Here are some points:
[ 59  15  39  27  40  43 -13  34 -20   3  -8   1]
[  7  21 -38 -25 -20   6 -29  14  42 -18 -15 -13]
[  6   1 -32 -44   5  12  -5  11   3 -20 -30   7]
[  6  12  17   5  47  36 -30 -13  -5  -6 -22  43]
[101 103  91  95  70  71  48   8   3  -6   2 -23]
[  4  24 -13 -18 -37 -28 -28  15  91 -13 -12 -23]
[ 38  47  62   6 110  88  53 -27 -24 -21 -33  56]
[ 15 -41  29   3 -38   6   4   8 -28  32  -1 -28]
[-41 -41 -25 -42 -16  30 -15 -27 -26 -15 -23  -4]
[ 38  59  63  85  84  82 -37 -23  -6  -3  22  26]
[ 18  36  -8  36  36  59  -4 -17   0 -24   6   5]
[  1 -31   0 -13  -8 -20  19  13 -19  11  -3  -3]
[ 19   5  22   3   0  12 -11   9   4  14 -10 -13]
[-68 -17 -70 -78  -2   3  14 -25   8 -28 -29  26]
[-68 -51 -38 -10 -23 -46 -16 -20 -14  -1  62  13]
[ 20  76   2  -3  -8 -57  15  -7 127 -20 -25 -27]
[ 49   0  49  23 -90  34 -22  45 -25  33  -6 -37]
[  2  -1  -5  -3  30  32  -3 -14  -9 -19 -18  29]
[127   6  42  41  33  74 -18 127 -38 -30 -35 -34]
[ 28  46  45  36  10   0 -18  -4  24  26   3 -12]
[ -64  -84  -68  -88 -116  -63    8   12   -8   11   -8  -28]
[ 10  16  -5  10  22   2 -31   3  16 -11   7  29]
12 more points follow, each with its number after it:
[-54   5 -29 -46 -64 -83  66 -23  60  -7 -18 -31] 0
[ 12 -18  -7 -22 -17 -32 110   4 -23 -13 -23 -20] 1
[-45 -38 -52 -44 -51 -59   1   7  16  -1   8 -10] 2
[-25   0  68  -1  44  28  -4 -29 -34  62 -25  13] 3
[-39 -34 -13 -74 -19   5 113 -28 -27 -15 -33 -18] 4
[-51 -42 -54  18 -11  55 -36 -32 -30 -32  15 -20] 5
[-19  22  26  19  17  -9  21 -22  13   9   3   5] 6
[ 38 -30  58  12  11  45 -24   9 -33  39 -21 -21] 7
[-53 -10 -41  -1 -56 -48 -36 -13  49 -10  64 -21] 8
[-54 -45 -24   5 -79  -3 -23 -20 -19  -3  51 -29] 9
[ 56  76 -12 -14 105  82 -21 -12  17 -30 -39  76] 10
[ -63  -89  -72 -126  -55  -35   30   -5  -23  -12  -35    2] 11
Which of these numbered points is nearest to each point below by angle, seen from the average point of the first points? Its number follows each.
[-41 -11 -21  10  16   9  35 -23 -16 -22   6  22] > 4
[-46 -65 -51  -8 -67  18  57 -24 -32 -24   7 -33] > 9
[ 28  29  82  12  36  10 -21  -9  -9  76 -24  -6] > 3
[-26  39  36  62  36 -20   2 -30  12   9  56   5] > 6
[ 74  78   7  31  86  58 -34  18  26 -27 -25  45] > 10
[ 62  24  98  52  28  62 -20  -3 -28  71  -8 -29] > 7
[ -6  26   5  11  -7 -21  56 -18  24  -5  -3 -17] > 0
Now 12 new points, numbered from 0 again:
[-54 -66 -70 -53 -77 -76  55   0  -6 -11   9 -16] 0
[ 29  43  50  44  21   8 -32  -5  16  21  25 -10] 1
[-54 -54 -50 -33 -92 -28 -15  -5 -10  -2  22 -27] 2
[-28  18  45  34  23  52 -18 -30 -15   9   1 -17] 3
[ -4 -12  46  -5 -31  -6 -26 -11 -15  82  -7 -25] 4
[ 55  77 106  70  86  99 -26 -24 -13  20 -15   8] 5
[106  67  39 127  78  41   0  -7 -35 -31 127 -26] 6
[ 10 -14 -27  35 -40   3 -21  13 -18 -24  82 -32] 7
[ 10 -59 -74   3 -68 -39  -1  69 -29 -29  48 -33] 8
[ -93  -52  -97  -93  -48 -118  -23  -10   42  -17  -12   69] 9
[-30 -44 -17 -52  16 -89  -2 -11 -21   6 -23  96] 10
[-33  13 -63  -7 -18   4 -29 -17  39 -25  12  -3] 11
The same question for these:
[-11   0  13 -33  58  15  22 -24 -18  -6 -30  74] > 10
[-57 -32 -44 -70 -60  22 -20 -31 -17 -14 -33 -30] > 2
[-26   8 -69 -31  15 -51 -18 -14  45 -27 -10  69] > 9
[ 87  49 -25  -3 -21 -35 -22 127  13 -30 -23 -30] > 8
[-77 -84 -66 -51 -74 -69   0  -6 -12   4  23   0] > 2
[-86 -64 -75 -60 -71 -58  -4 -16  10 -12  10   4] > 2
[ 92 105 114 108  45  31 -27   8  22  30  29 -23] > 1
